supem: 628 179 -528 -465 253 603 111 -541 -418 306 617 25 -574 -381 379 583 -23
 -606 -200
rezaz: 628 179 -528 -465 253 603 111 -541 -418 306 617 25 -574 228 379 583 -23
 -606 -296
tad: -514 -166 280 568 657 416 51 -377 -627 -626 -331 100 466 646 571 249
 -201 -544 -654
denob: 393 611 765 854 657 416 52 -377 280 15 -265 -500 -669 -800 -854 -864
 -784 -626 -415
golok: 628 179 -528 -465 253 603 111 -541 -419 306 617 25 -574 -381 379 583 -23
 -606 -296
rest: 657 416 51 -377 -> -627 -626 -331 100 466 646 571 249 -201 -544 -654
rest: 51 -377 -627 -> -626 -331 100 466 646 571 249 -201 -544 -654
rest: 25 -574 228 379 583 -> -23 -606 -296
rest: -166 280 568 657 416 -> 51 -377 -627 -626 -331 100 466 646 571 249 -201 -544 -654
rest: 51 -377 -627 -626 -> -331 100 466 646 571 249 -201 -544 -654

vab: 508 -19 161 98 -56
kigov: -297 -181 -177 410 -575
fol: -786 57 -343 98 -55
rest: -297 -181 -177 -> 410 -575
rest: -786 57 -> -343 98 -55

folag: 123 572 -138 404 -456 190 233 226 -38 8 397 -48 170 1 -43 -302 -288 -275
 238 -543 111 -118 -148 198 47 -272 106 -81 -220 267 292 -67 -38 -86 -75
 -276 156 -140 318 287 95 127 92 -16 -104 -79 67 -47 -7 -66 54 -295 193
 6 -130 184 323 71 -447 -264 41 107 708
Nuki: -391 252 189 31 -320 -354 199 218 87 -276 -111 193 -179 -116 -332 288 64
 -143 399 -18 -32 95 -113 -81 236 -70 -21 358 -152 296 -135 -97 316 -375
 219 285 -34 149 29 168 89 -357 432 -108 -562 -235 451 -22 -10 260 169
 -186 68 124 -7 -230 -142 -267 146 173 -180 -114 -202
vimu: -30 559 6 433 -305 146 236 115 -88 104 280 -30 178 383 -94 -54 -112 -199
 199 -376 10 -207 -267 188 -195 -359 211 -62 -155 403 277 -210 81 -245
 42 -322 178 -61 368 124 196 118 -279 150 -47 -89 78 -38 -44 -99 133
 -234 183 44 -150 32 237 215 -438 -119 49 94 590
suvi: -430 376 228 71 -420 -190 136 307 53 -139 -185 208 13 -131 -300 258 83
 -114 376 -9 10 62 -87 -202 333 10 53 373 -256 292 -165 156 35 -325 314
 294 -210 -67 108 208 160 -326 352 -169 -599 -242 539 19 -33 263 148
 -327 55 119 9 -205 -196 -244 125 266 -36 41 -263
fuv: 59 537 -130 393 -367 160 268 203 0 75 206 16 58 394 1 20 -210 -308 366
 -451 22 -102 -223 240 -128 -306 116 -108 -129 269 245 -242 7 -206 98
 -336 163 -97 409 358 272 29 -81 -40 -181 -120 70 -214 -29 -62 146 -316
 134 -5 -108 149 251 154 -409 -184 -32 277 450
bib: 12 305 -383 -132 110 134 -566 -14 199 -138 -34 13 92 -38 -71 -231 65 20
 145 -111 -95 73 44 211 474 126 139 -197 18 -100 -1 440 160 313 446 -111
 182 175 -39 4 37 -58 -282 129 255 -318 -15 -459 98 165 536 -31 84 -367
 -390 -70 -87 148 -347 464 -587 -405 -152
ral: -430 376 228 71 -420 -190 136 307 53 -139 -185 208 13 -131 -300 258 83
 -114 376 -9 10 62 -87 -202 333 10 53 373 -256 292 -165 156 35 -325 314
 294 -210 -67 108 208 160 -326 352 -169 -599 -242 539 19 -33 263 148
 -327 55 -338 -378 -115 -259 195 -345 333 -515 -294 -121
nik: 105 325 -429 -158 70 111 -606 19 141 -37 -8 4 128 2 -43 -302 -10 99 121
 -105 -67 88 23 205 451 164 181 -186 70 -128 -12 407 123 303 416 -149
 169 212 -66 -40 44 -47 -279 151 234 -314 -51 -428 91 162 531 -26 139
 -360 -396 -129 -117 228 -289 512 -623 -431 -156
rest: 2 -43 -302 -> -10 99 121 -105 -67 88 23 205 451 164 181 -186 70 -128 -12 407 123 303
 416 -149 169 212 -66 -40 44 -47 -279 151 234 -314 -51 -428 91 162 531
 -26 139 -360 -396 -129 -117 228 -289 512 -623 -431 -156
rest: -279 151 -> 234 -314 -51 -428 91 162 531 -26 139 -360 -396 -129 -117 228 -289 512
 -623 -431 -156

fenon: 330 -17 -325 -196 -117 228 -272 -200 -33 1 -276 -295 93 -154 -475 -359
 -63 18 -22 -43 -140 -313 23 135 -39 45 -147 405 0 51 -100 -171
vovi: -894 9 184 607 31 -83 32 222 -75 21 704 173 89 -283 123 355 22 -56 0 212
 25 432 141 -66 9 190 -186 134 -79 204 -47 -86
dusu: 50 104 -37 -385 -50 103 131 -223 30 -103 -407 88 26 859 -122 -360 -63 -9
 -20 87 -355 20 115 76 -36 187 -50 216 82 -141 95 137
zul: 330 -17 -325 -196 -117 228 -272 -200 -33 1 -276 -295 93 -154 -475 -359
 -63 18 -22 -43 -140 -313 23 135 -39 45 -147 405 0 51 -41 23
rest: 607 31 -> -83 32 222 -75 21 704 173 89 -283 123 355 22 -56 0 212 25 432 141 -66 9
 190 -186 134 -79 204 -47 -86
rest: 216 82 -141 95 -> 137
rest: 704 173 89 -> -283 123 355 22 -56 0 212 25 432 141 -66 9 190 -186 134 -79 204 -47 -86
rest: -36 187 -50 216 82 -> -141 95 137

Revis: 656 -131 -153 220 926 -256 25
bovin: 238 -201 -228 -193 -278 -23 -90
zitu: -273 -37 -51 68 103 -99 55
rari: 75 -42 19 -30 15 -165 -218
kepit: -342 -142 72 525 113 -254 -13
keri: -735 223 189 220 926 -256 26
rest: -131 -153 -> 220 926 -256 25
rest: 72 525 -> 113 -254 -13
rest: -131 -153 220 926 -> -256 25

Fome: -824 76 -380 -22 -319
lomi: -286 76 -381 -200 -239
Korab: -825 76 -380 270 608
rest: -381 -200 -> -239
rest: -380 -22 -> -319
rest: -286 76 -381 -> -200 -239
rest: -824 76 -380 -> -22 -319
rest: -825 76 -380 270 -> 608
rest: -380 270 -> 608
rest: -824 76 -> -380 -22 -319

Doke: 587 612 233 -349 -335 -352 -326 -327 -320 623 -274 -352 -334 -326 -202
 591 -180 491 603 630 482 629 589 610 -352 471 -138 -190 -95 -303 603
 -278 598 437 -320 -226
veser: 824 854 449 -485 -463 -495 -471 -455 -459 872 -376 -492 -454 -470 -278
 828 -305 677 848 879 663 871 851 860 -490 709 -212 -250 -128 -403 844
 -433 833 658 -470 -320
Pulu: -826 -835 -595 463 460 464 450 450 442 -847 424 463 456 446 367 -823 316
 -760 -836 -850 -750 -846 -827 -837 464 -757 278 343 246 434 -836 404
 -832 -733 444 387
suvas: 587 612 232 -136 -119 -142 -129 -124 -130 256 -92 -139 -120 -135 -72 249
 -112 202 249 259 205 260 241 253 -138 188 -72 -78 -31 -104 249 -138 247
 177 -132 -85
fuz: 824 854 449 463 459 464 450 -455 -459 872 -376 -492 -454 -470 -278 828
 -305 677 848 879 663 871 -725 -744 411 -611 258 282 207 363 603 -277
 598 437 -320 310
kiz: -439 -466 -186 269 240 283 246 238 244 -485 192 276 235 257 142 -446 183
 -327 -459 -491 -324 -481 -473 -471 275 -397 126 125 62 201 -456 239
 -446 -367 250 168
rest: 587 612 233 -> -349 -335 -352 -326 -327 -320 623 -274 -352 -334 -326 -202 591 -180 491
 603 630 482 629 589 610 -352 471 -138 -190 -95 -303 603 -278 598 437
 -320 -226
rest: 603 -278 598 437 -320 -> -226
rest: 860 -490 709 -212 -> -250 -128 -403 844 -433 833 658 -470 -320
rest: 463 460 464 450 -> 450 442 -847 424 463 456 446 367 -823 316 -760 -836 -850 -750 -846 -827
 -837 464 -757 278 343 246 434 -836 404 -832 -733 444 387
rest: 404 -832 -> -733 444 387
rest: -846 -827 -> -837 464 -757 278 343 246 434 -836 404 -832 -733 444 387

bovuz: 88 63 117 117 102 84 168 28 125 78 18 219 111 49 118 46 61 142 39 342
 147 95 121 124 232 80 22 124 96 101 51
pon: 506 367 215 465 281 238 217 83 349 221 125 342 199 418 389 397 437 604
 75 350 193 324 212 605 340 157 73 178 302 321 129
fepo: 178 68 86 161 89 228 93 41 110 189 24 251 107 74 134 44 118 446 92 62
 107 80 143 133 214 187 52 125 54 353 41
mato: 233 96 424 236 348 393 567 128 436 305 35 286 226 315 446 123 252 444
 231 719 228 124 250 196 188 134 120 435 174 559 93
dizuf: 118 52 148 91 166 175 232 17 121 168 16 138 111 129 116 93 104 192 37
 241 153 77 155 204 115 46 28 260 239 352 43
gup: 97 79 205 304 235 161 296 120 176 189 20 233 217 51 147 75 186 245 101
 387 228 124 249 196 246 72 88 125 176 132 69
rusik: 130 127 298 364 296 245 297 190 366 259 38 160 236 142 369 109 346 403
 159 453 139 97 284 291 125 81 163 260 238 352 37
fas: 64 153 77 62 60 26 67 9 165 59 46 97 36 154 269 38 16 99 41 61 107 80 51
 104 49 23 6 121 201 38 28
rest: 61 107 80 -> 51 104 49 23 6 121 201 38 28
rest: 228 124 249 196 -> 246 72 88 125 176 132 69
rest: 260 238 352 -> 37
rest: 38 160 -> 236 142 369 109 346 403 159 453 139 97 284 291 125 81 163 260 238 352 37

nal: -164 97 77 -368 120 179 270 137 -167
Lolub: -164 97 76 -369 120 -31 -158 -85 124
tilig: 296 97 78 -368 120 179 270 137 -168
rest: 77 -368 120 179 270 -> 137 -167
rest: 78 -368 -> 120 179 270 137 -168
rest: 77 -368 120 179 -> 270 137 -167
rest: 76 -369 -> 120 -31 -158 -85 124

mitin: 211 70 -213 -441 -62 41 151 -174 138 -116 -155
vunom: 433 5 16 -281 -237 672 -226 344 -23 -242 -97
Fof: -52 -67 -37 365 -552 535 -456 478 211 136 -224
sibut: -189 38 52 142 -544 794 -197 289 263 19 -516
Bag: 433 5 16 -281 -237 750 -401 120 -170 20 -267
Vagur: 266 -13 -79 14 -266 742 -443 379 -17 -262 -77
Pas: -114 242 -238 -46 -466 672 -227 344 163 55 -361
Kavig: 29 577 -212 -441 -124 508 174 103 -132 20 -266
vef: 319 308 -17 -624 -228 649 -160 166 -254 66 -346
Dipa: 211 70 25 -212 -62 369 232 -300 -403 -292 -483
fulo: -27 13 -177 214 -320 812 -508 520 138 -117 -105
rest: 672 -227 344 -> 163 55 -361
rest: 365 -552 535 -456 478 -> 211 136 -224
rest: 138 -117 -> -105
rest: -441 -62 41 151 -> -174 138 -116 -155
rest: 29 577 -212 -> -441 -124 508 174 103 -132 20 -266
rest: -212 -441 -> -124 508 174 103 -132 20 -266
rest: -441 -62 -> 41 151 -174 138 -116 -155

gata: -77 -8 -131 56 102 -116 -39 -165 -7 12 -48 91 37 -83 -106 -58 6 90 139
 50 64 -14 -101 -47 -129 -29 7 43 -50 -22 -98 3 -154 -5 234 -960 -215
 182 206 -12 -175 50 101 -32 68 55 -96
gidim: 114 -60 -5 -65 163 -43 -39 -164 -7 12 36 103 74 32 32 75 -109 -44 22 68
 90 -63 -65 -4 54 -90 -27 103 -128 -46 -232 160 -219 145 127 -309 -272
 336 255 35 -175 68 59 35 -42 -56 49
ruzef: -77 -9 -131 56 102 -116 -210 47 48 132 -49 91 37 -83 -106 -58 6 90 139
 50 64 -14 -101 -47 -128 -29 7 43 -50 -22 -98 3 28 -5 234 -960 -215 182
 206 -12 -175 50 101 -32 68 55 -96
rest: -77 -8 -131 -> 56 102 -116 -39 -165 -7 12 -48 91 37 -83 -106 -58 6 90 139 50 64 -14
 -101 -47 -129 -29 7 43 -50 -22 -98 3 -154 -5 234 -960 -215 182 206 -12
 -175 50 101 -32 68 55 -96
rest: 47 48 -> 132 -49 91 37 -83 -106 -58 6 90 139 50 64 -14 -101 -47 -128 -29 7 43 -50
 -22 -98 3 28 -5 234 -960 -215 182 206 -12 -175 50 101 -32 68 55 -96
rest: -47 -128 -29 7 -> 43 -50 -22 -98 3 28 -5 234 -960 -215 182 206 -12 -175 50 101 -32 68 55
 -96
rest: -39 -164 -7 12 -> 36 103 74 32 32 75 -109 -44 22 68 90 -63 -65 -4 54 -90 -27 103 -128 -46
 -232 160 -219 145 127 -309 -272 336 255 35 -175 68 59 35 -42 -56 49
rest: -48 91 37 -> -83 -106 -58 6 90 139 50 64 -14 -101 -47 -129 -29 7 43 -50 -22 -98 3
 -154 -5 234 -960 -215 182 206 -12 -175 50 101 -32 68 55 -96

midu: -185 800 222 -130 -91 564 -19 -290
loz: 279 796 -174 -198 130 152 -487 -22
fil: 271 -214 -524 179 827 -69 -148 -90
Malil: -271 181 -179 58 651 -69 122 215
mivaf: 191 336 -178 58 651 55 -488 -22
kam: -241 -214 336 179 -395 241 286 144
ruvo: -271 8 -495 -130 -91 564 -20 -290
rest: 58 651 -69 -> 122 215
rest: -271 181 -179 58 651 -> -69 122 215
rest: -91 564 -20 -> -290
rest: -69 122 -> 215
rest: -178 58 -> 651 55 -488 -22
rest: -179 58 651 -> -69 122 215

gomi: 185 -53 126 287 311 -43 -171 757 -143 -265 444 -451
nuz: 185 -53 126 287 312 -43 -171 758 -142 -265 444 -658
zaniz: 185 -53 126 286 312 -43 -171 758 -143 -265 444 -658
rest: -53 126 287 312 -> -43 -171 758 -142 -265 444 -658
rest: -171 758 -142 -265 -> 444 -658
rest: 758 -143 -> -265 444 -658
rest: -171 758 -143 -265 -> 444 -658
rest: 185 -53 126 286 312 -> -43 -171 758 -143 -265 444 -658

tal: 228 507 93 472 176
Lanul: -234 168 149 -225 -382
vetu: -122 42 296 228 727
Peme: 16 -751 -175 -356 -346
ratib: -229 494 35 -558 -437
nuf: -234 169 304 173 39
vin: 228 508 93 471 439
rest: 228 507 93 472 -> 176
rest: -234 168 -> 149 -225 -382
rest: 228 508 -> 93 471 439

nipi: -56 195 -159 -373 430 52
pirof: -376 -149 -395 -345 -112 886
Kan: -303 -166 -458 -112 811 -51
Ponub: 946 262 647 -113 811 -104
kir: 946 262 647 -113 811 -51
Bes: -69 248 -173 -270 339 148
kun: 946 263 647 -52 651 -567
sofu: -324 544 -138 281 192 39
rest: -458 -112 -> 811 -51
rest: -395 -345 -> -112 886
rest: 647 -52 651 -> -567

Paz: -25 -12 -191 -351 -233 -789 -507 321 -162 -463 252 43 106 -199 828 -164
 445 -37 -150 -226 556 -339 -71 -324 -126 -224 332 358 -384 639 -35 344
 493 -151 336 108 -338 61 -167 329 81 84 210 113 507 -289 335 94
Bod: -51 -20 -160 -295 -177 -678 -428 294 -73 30 465 46 45 -162 651 -173 349
 4 -42 -237 471 -289 -59 -329 -115 -208 298 319 -338 530 -40 328 471
 -186 278 135 -308 126 -177 256 43 113 170 118 377 -254 277 90
vitin: 363 346 -254 10 -94 109 -118 -290 -828 31 465 -112 452 -163 771 89 306
 -637 -903 236 -122 -262 -75 618 -61 -99 -110 -62 -2 491 244 -437 -345
 327 60 -106 -307 126 -177 205 256 -316 344 68 851 211 -82 -218
rest: -173 349 4 -42 -> -237 471 -289 -59 -329 -115 -208 298 319 -338 530 -40 328 471 -186 278
 135 -308 126 -177 256 43 113 170 118 377 -254 277 90
rest: -308 126 -177 -> 256 43 113 170 118 377 -254 277 90
rest: -463 252 43 -> 106 -199 828 -164 445 -37 -150 -226 556 -339 -71 -324 -126 -224 332 358
 -384 639 -35 344 493 -151 336 108 -338 61 -167 329 81 84 210 113 507
 -289 335 94
rest: -295 -177 -> -678 -428 294 -73 30 465 46 45 -162 651 -173 349 4 -42 -237 471 -289 -59
 -329 -115 -208 298 319 -338 530 -40 328 471 -186 278 135 -308 126 -177
 256 43 113 170 118 377 -254 277 90
rest: 31 465 -> -112 452 -163 771 89 306 -637 -903 236 -122 -262 -75 618 -61 -99 -110
 -62 -2 491 244 -437 -345 327 60 -106 -307 126 -177 205 256 -316 344 68
 851 211 -82 -218

Bazu: -87 695 104 151 10 79 174 28 179 363
niboz: 48 -511 104 151 432 467 -132 -32 -123 -301
zali: 25 -66 25 25 9 79 -5 10 -5 -37
rest: 104 151 432 467 -> -132 -32 -123 -301
rest: 9 79 -> -5 10 -5 -37

